First come named moves, each a turn or a mirror, each shown by rows before and after it. For each pair of rows after them, which moves, in which order, take the first row to the second? The first pair is done for you.
F (before |-> after):
[ -4.9  -5.9   3.7   5.3 -12.4 -15.3 -12.5  18.1  -3.2 -45.7   8.7  -9.6
 -32.0  -5.3  30.4] |-> [-15.7 -16.1   4.6  16.4 -21.2 -24.6   1.8  21.0  -6.8 -45.9   0.6  -8.7
 -14.1  -2.4  24.2]
[-22.9  17.2  33.7 -13.9   9.0 -31.6   8.4  48.1 -11.0  -6.2  -9.6  -6.8
 -41.3 -38.2  16.8] |-> [-34.7   7.0  33.5   4.4  -1.9 -40.2  28.5  47.3 -13.3  -6.8 -14.5  -7.2
 -24.1 -35.8   7.5]
[ -1.0  14.3 -13.6  16.2 -20.7  32.0  17.4  -0.7  12.6  30.5  22.9   4.2
 -30.1  -2.7 -17.3] |-> [ -9.3   6.4 -17.7  26.1 -26.9  27.3  30.0  -3.3   9.4  33.0  20.3   6.5
 -20.7  -6.4 -19.6]
[-11.3 -49.0  17.5 -24.7  23.9 -90.3 -19.1  27.8   3.2 -37.9 -31.7  -7.8
  16.2  -1.1  14.8] |-> [  6.4 -32.1  19.9 -44.9  36.4 -79.4 -43.0  34.8  13.3 -39.7 -27.3 -11.6
  -8.8  -3.0  23.2]
W (before |-> after):
[-30.2  -4.3   1.4 -10.3 -14.8 -34.5   0.7  15.9  15.8   1.7   5.4  11.2
   2.4 -10.9 -14.3] |-> [-12.2 -13.6  18.0 -10.9   8.6 -35.1  -2.4  27.5  16.9 -19.4   6.4   2.4
   2.6 -22.8  -7.9]
[  1.8  -2.5  24.0   3.3   9.9  -0.1  23.2   7.3 -10.2  -4.4  -1.1  -6.7
  12.9  -2.0   3.4] |-> [  2.1  19.2  17.3  -5.1   3.0  11.2  11.4   8.6 -12.3   5.9   5.3  -4.3
 -10.7   1.5   7.6]
[ -5.0   6.6 -30.7  -4.0 -50.9  -8.6  -6.5  16.4  -1.9 -20.9   0.2   4.0
  38.2  39.8  10.4] |-> [ 23.3  -4.0 -11.1  -7.1 -21.7  -6.9 -11.6  35.2  -3.9 -44.8  -7.2 -12.3
  46.9  26.4  11.1]
P (before |-> after):
[ 24.0   9.2  -6.8 -47.2  19.7 -34.3 -60.9  13.6   7.5 -31.2  -5.8   6.9
 -21.5   6.6  23.9] |-> [ 19.5  27.3   9.9 -30.8  22.8 -36.9 -29.1  37.1  10.9 -23.7   2.3  -5.5
 -52.2 -28.2  19.4]
[ 10.8  22.9   7.0 -12.7  21.9   1.4 -24.2  35.6 -16.1 -21.1   6.9  -5.0
 -18.0   2.4   2.3] |-> [ 14.4  17.5   3.6 -15.2  18.7   0.8 -33.1  26.8 -16.6 -22.3   3.4  -3.0
 -11.5   9.8   3.0]
[ 26.3  -5.9   2.3 -18.7  15.8 -15.1 -13.5   5.7  17.0  -9.7  -3.4 -18.2
 -13.4 -10.4  13.9] |-> [ 24.6  -6.6   5.2 -19.0  17.2 -15.1 -12.6   4.3  15.4  -5.8  -5.9 -15.7
 -13.1 -13.2  13.5]
S (before |-> after):
[ 32.2   5.2  -5.0 -11.6  -2.9  59.1 -40.7 -21.9  -6.6   2.6   0.1  15.4
  19.0  54.0  16.9] |-> [ 50.9   6.0  14.0  23.2  27.7  55.9   8.3 -21.7  23.8  17.4  23.9 -18.6
   7.1 -24.2  -5.2]
[  7.4  44.6 -23.4 -16.0 -29.2  53.9 -12.0   7.9 -27.0  -2.2  -3.9  10.1
  -7.2  49.2  12.1] |-> [ 28.9  43.2 -15.2  21.5  -5.1  70.0  21.9 -11.8  -2.7  17.6  20.8 -18.5
  -5.6  -2.1  -8.8]
[ 21.0  -7.7   9.2  27.1  12.5  29.4  29.8   1.2  -1.8   4.7  15.4 -23.2
   3.1  -9.6 -28.0] |-> [  6.2  -7.8  18.5   8.9  11.7 -17.1  30.3  39.0 -14.2  -9.3   0.6 -21.7
 -19.4 -15.4 -18.0]
[ 13.2   6.8  29.8  22.0   1.4  27.2  13.1 -22.1   2.5   6.2  31.7   1.6
  27.4 -28.1   1.7] |-> [  1.5   7.9  39.9  10.8   7.0 -16.4  19.2  17.1  -0.8  -9.6  20.0   3.7
   4.1 -39.4  10.6]
K (before |-> after):
[ 31.9  17.0   8.3   7.7  30.1  28.0  -5.5 -16.9  14.2  14.2  16.7 -11.1
   2.3 -33.3  -7.2] |-> [ 28.3  25.0   8.6   6.8  26.1  31.3   0.0  -9.1   8.7  14.9  14.4 -10.4
  -4.9 -28.8  -3.8]
[ -7.9   1.8 -28.4  12.7 -27.5  21.1 -14.6 -17.4   1.2  21.4   7.7   8.5
  14.5  33.6   1.6] |-> [-17.6  24.1 -17.5   9.5 -37.0  20.3  -4.6  14.7 -10.2  25.9   9.1   8.4
 -14.6  25.8   2.8]
[ 54.1 -36.4   9.9  -9.2  14.6  -9.4   4.2 -29.8  34.1 -44.4 -27.3 -35.7
  40.9 -35.0  -4.7] |-> [ 62.5 -15.4  14.8   9.5  -2.5  52.2  17.0 -25.0   3.1 -38.3 -14.2 -35.2
  48.3  -8.3  -9.6]

Each pair is 2 to 4 moves apart.
[-43.1  20.8 -13.3 -10.9 -55.8  16.2  19.4  -1.1 -12.5   9.3 -19.7  24.6
  -7.3  45.9   6.6] |-> [-18.4 -13.7   7.9   2.0 -38.8  19.4  24.8  12.6 -27.8 -24.9 -32.5  10.7
  31.8  51.8   8.8] : K then W then S then K
[ 30.2  21.6  -4.8  30.3   6.5  61.8  13.7 -18.4 -25.9 -21.8   1.0  -9.6
  17.8  11.1  19.8] |-> [ -9.3  18.5 -16.7 -35.7   8.0 -36.3 -38.0  -3.6  -6.7 -28.6 -26.4  23.5
 -24.6  11.0  40.7] : K then K then S then K
[ 20.8  -6.4  17.6 -39.3  40.9 -34.4 -20.5  -3.7  43.9  12.5   7.9   5.0
 -54.5 -53.1 -15.3] |-> [ -5.5 -64.9  -7.1  15.8  -4.3  -7.6  12.1 -52.9   8.9   3.8 -13.2  20.6
  63.7  17.3 -32.6] : F then S then K then S
[ 20.0   5.2  12.1  31.4 -10.4  34.7  22.9 -35.5  38.1   6.1  30.0 -16.2
  28.5   0.3 -23.1] |-> [ 33.2  26.5  37.7 -11.0  13.0   2.8  -3.5  23.0  35.4 -16.6  26.1 -19.9
 -37.8 -24.1   2.7] : S then P then W then P
[ 15.1  -2.5   1.9  25.7  -8.3  46.6   2.4 -22.8 -30.4 -13.4   3.3  -9.9
  34.7  37.8  -5.1] |-> [-16.3  10.6   2.6 -13.2 -24.7  -4.9 -14.7  17.7 -43.0 -28.9 -21.0  11.6
  -9.0  48.5  16.7] : P then K then S then P
[-58.0  31.1 -44.1  22.1 -63.1 -43.8  13.9  -0.4 -12.0  26.5  -4.3  40.6
  -8.8  31.6 -13.1] |-> [-57.8  13.1 -44.4  29.1 -45.5 -68.7  27.5 -14.4  15.0  33.0  -3.9  25.6
   1.2  -2.8 -23.3] : K then P then K then P
